[[ -8   7  70]
 [ 57   2  -4]
 [ 41 -50  22]
 [ 53   6  27]
 [ 48 102  -7]]
=>
[[  2  -4]
 [-50  22]]

[[ 35  59 -93  86]
 [-88 -39 -15  77]
 [ 29  50  60 -63]
 [-11  49  98 -84]
 [-37  17 -66  51]]
=>
[[-39 -15]
 [ 50  60]]

[[  89   47   -3]
 [ -66  -61  -63]
 [ -50   84  -92]
 [  -8   19  -87]
 [  10   17 -106]]
=>
[[-61 -63]
 [ 84 -92]]

[[ 15  93  29]
 [ 27  50  30]
 [ 22 -33  16]]
=>
[[ 50  30]
 [-33  16]]

[[-109  -89   25   41   30]
 [  48   39   33  -57  -55]
 [  63   49  -53   16   22]
 [  35   29  -12   -1    2]
 [ 107   87  -45  -20   -8]]
=>
[[ 39  33]
 [ 49 -53]]

[[ -1  92  -7  21  -5]
 [ 28  11 -11  33  -8]
 [ -4  91 -42  13 -30]
 [ 18 -13  44  17  36]
 [-10 -13  62 -22  56]]
=>
[[ 11 -11]
 [ 91 -42]]
---
[[-68 -23 -77 -51 -16]
 [-70 -67 -44 -76  -6]
 [-72 -43 -55 -51  -6]
 [-67 -48 -54 -55  -1]
 [ 37  23  69 -12  59]
 [-65 -66 -37 -76  -1]
 [ 45  23  72 -14  57]
 [-40 -22 -80 -41 -13]]
=>
[[-51 -16 -68 -23 -77]
 [-76  -6 -70 -67 -44]
 [-51  -6 -72 -43 -55]
 [-55  -1 -67 -48 -54]
 [-12  59  37  23  69]
 [-76  -1 -65 -66 -37]
 [-14  57  45  23  72]
 [-41 -13 -40 -22 -80]]

[[ 53   1 -28  23  12 -11]
 [ 21 -88  14  30  -5  64]
 [-42  83  78  46  88  18]
 [ 43  43   7  83  34 -74]]
=>
[[ 12 -11  53   1 -28  23]
 [ -5  64  21 -88  14  30]
 [ 88  18 -42  83  78  46]
 [ 34 -74  43  43   7  83]]

[[-55   2 -53 -56 -23 -43 -57 -56 -55 -57  -3  -3 -56 -57 -57]
 [-68  -1 -65 -71 -24 -62 -75 -71 -68 -73   1   1 -70 -74 -73]
 [ 84  -5  80  86  29  69  90  86  84  88   5   5  85  89  88]
 [-14  55 -13 -16  29 -16 -27 -17 -16 -18 -55 -55 -15 -18 -18]
 [ 42 -47  40  43  -5  33  52  44  43  45  48  48  43  45  45]]
=>
[[-57 -57 -55   2 -53 -56 -23 -43 -57 -56 -55 -57  -3  -3 -56]
 [-74 -73 -68  -1 -65 -71 -24 -62 -75 -71 -68 -73   1   1 -70]
 [ 89  88  84  -5  80  86  29  69  90  86  84  88   5   5  85]
 [-18 -18 -14  55 -13 -16  29 -16 -27 -17 -16 -18 -55 -55 -15]
 [ 45  45  42 -47  40  43  -5  33  52  44  43  45  48  48  43]]

[[  8 -13 -11  57  17  12 -17]
 [-27 -10 -21  57  -8 -14  29]
 [ -7  14  79   3  -6  17   6]
 [-19 -18  52 -31  40 -11  24]
 [ 31  -5   8 -73  12 -27 -12]
 [-52  16  22  -6  44  14 -17]
 [-37  -5  39 -47  25  23  11]
 [  4  -3 -14  46 -12 -43 -34]
 [ 55  61 -15  -7  -8   4  25]]
=>
[[ 12 -17   8 -13 -11  57  17]
 [-14  29 -27 -10 -21  57  -8]
 [ 17   6  -7  14  79   3  -6]
 [-11  24 -19 -18  52 -31  40]
 [-27 -12  31  -5   8 -73  12]
 [ 14 -17 -52  16  22  -6  44]
 [ 23  11 -37  -5  39 -47  25]
 [-43 -34   4  -3 -14  46 -12]
 [  4  25  55  61 -15  -7  -8]]

[[ 26  35 -27  18  32]
 [ 17 104 -75   9  29]
 [ -9  26 -45   2  41]
 [ 52   2   9  21  14]
 [ 78  46 -68  53  50]
 [-14 -84 -47 -35  16]
 [ 14 -83 -52 -30 -37]
 [ 24  69 -39  18  37]
 [ 29  73 -77  38  52]
 [  9  30 -33 -11  26]]
=>
[[ 18  32  26  35 -27]
 [  9  29  17 104 -75]
 [  2  41  -9  26 -45]
 [ 21  14  52   2   9]
 [ 53  50  78  46 -68]
 [-35  16 -14 -84 -47]
 [-30 -37  14 -83 -52]
 [ 18  37  24  69 -39]
 [ 38  52  29  73 -77]
 [-11  26   9  30 -33]]

[[-13 -92 -37]
 [  1  71  -6]
 [ 42  41 -24]
 [ 16  18  23]
 [-41  18 -27]
 [  9  66  48]
 [-31  62  14]
 [ 30  42 -30]]
=>
[[-92 -37 -13]
 [ 71  -6   1]
 [ 41 -24  42]
 [ 18  23  16]
 [ 18 -27 -41]
 [ 66  48   9]
 [ 62  14 -31]
 [ 42 -30  30]]

[[  1 -15  51  34 -17  15]
 [ -1  -2   9   3  -3   2]
 [ 25 -34  42  66  -5  16]
 [ 22 -12  34  97  15   7]
 [ 44 -17  45  13 -51  37]
 [  9 -21  42  45 -12  17]
 [  6 -14  55  27 -24  16]
 [ 22 -28  28  60  -5  22]
 [ 21 -27  28  60  -5  22]]
=>
[[-17  15   1 -15  51  34]
 [ -3   2  -1  -2   9   3]
 [ -5  16  25 -34  42  66]
 [ 15   7  22 -12  34  97]
 [-51  37  44 -17  45  13]
 [-12  17   9 -21  42  45]
 [-24  16   6 -14  55  27]
 [ -5  22  22 -28  28  60]
 [ -5  22  21 -27  28  60]]
